Small tables with named rows and columns. After each table, cells are looked up by row and column.

ranab
         gudasu  voda  fazubid  suripe  pafib  liga
bis         462   114      156      70    206   155
kif         487   258      233      67    277   280
vudema      940   163      215      18    265   298
zekarim     393   258      384     378    183   110
bulutuf     815   213      283     -61    320    85
zugure      355   161      197     606    280   313
dadono      191   177      223    -513    284   198
rap          84   230       91     387    369   301

What is the fazubid of kif in ranab?
233
What is the pafib of rap in ranab?
369
What is the pafib of dadono in ranab?
284
What is the liga of bis in ranab?
155
What is the pafib of bis in ranab?
206
What is the suripe of bis in ranab?
70
What is the voda of dadono in ranab?
177
What is the gudasu of zekarim in ranab?
393
What is the liga of vudema in ranab?
298
What is the fazubid of dadono in ranab?
223
What is the suripe of kif in ranab?
67

gula =
|  | kop | tunuvu | zes | devapit | maposob | peb | vopi | zup |
|---|---|---|---|---|---|---|---|---|
| vamizak | 151 | 147 | 130 | 180 | 195 | 195 | 228 | 139 |
| rozotu | 103 | 244 | 162 | 157 | 202 | 173 | 76 | 233 |
| sen | 105 | 90 | 126 | 178 | 194 | 163 | 220 | 169 |
| limiv | 238 | 78 | 174 | 164 | 152 | 162 | 210 | 240 |
| div | 202 | 153 | 54 | 105 | 98 | 134 | 157 | 152 |
| vedugeg | 188 | 177 | 158 | 108 | 123 | 130 | 59 | 154 |
| motu | 99 | 53 | 148 | 206 | 182 | 153 | 132 | 119 |

What is the zes of div in gula?
54
What is the vopi of sen in gula?
220
What is the maposob of div in gula?
98
What is the devapit of div in gula?
105
What is the vopi of vamizak in gula?
228
What is the zes of limiv in gula?
174
What is the tunuvu of sen in gula?
90
What is the kop of sen in gula?
105
What is the kop of div in gula?
202
What is the devapit of sen in gula?
178
What is the zes of rozotu in gula?
162
What is the vopi of div in gula?
157
What is the kop of vamizak in gula?
151
What is the maposob of vamizak in gula?
195
Which row has the largest maposob? rozotu

vov
|  | gesusuz | guk | zufo | raf | res |
|---|---|---|---|---|---|
| vami | 135 | 208 | 77 | 118 | 27 |
| novi | 58 | 155 | 170 | 155 | 132 |
| mizesu | 97 | 142 | 156 | 155 | 161 |
| ketol | 37 | 168 | 184 | 161 | 172 |
| paz | 157 | 128 | 135 | 124 | 155 |
| muv | 169 | 80 | 149 | 99 | 159 |

What is the res of muv in vov?
159
What is the res of mizesu in vov?
161
What is the gesusuz of muv in vov?
169
What is the zufo of mizesu in vov?
156
What is the res of vami in vov?
27
What is the raf of muv in vov?
99

zuki
|  | fud | guga |
|---|---|---|
| kalapu | -4.10 | -6.93 |
| tuta | -3.40 | -9.63 |
| larof | -6.17 | -3.06 |
| pom | -4.00 | -2.17 |
| zoz | -3.24 | -0.68 |
| nof | -1.76 | 6.75 |
| midef | -1.56 | -9.55 |
| loreb | -5.67 | -8.47 |
| lefavez | 2.35 | -4.99 |
| novol | 6.36 | -2.33 |
| romav | 5.18 | 7.15 |
| dak | -7.21 | -2.64 |

guga of novol is -2.33
guga of pom is -2.17
fud of kalapu is -4.10
guga of nof is 6.75
fud of tuta is -3.40
fud of dak is -7.21
guga of larof is -3.06
fud of nof is -1.76
fud of larof is -6.17
guga of lefavez is -4.99
fud of midef is -1.56
fud of romav is 5.18
guga of dak is -2.64
guga of romav is 7.15
fud of novol is 6.36
guga of midef is -9.55
guga of loreb is -8.47
fud of lefavez is 2.35
guga of zoz is -0.68

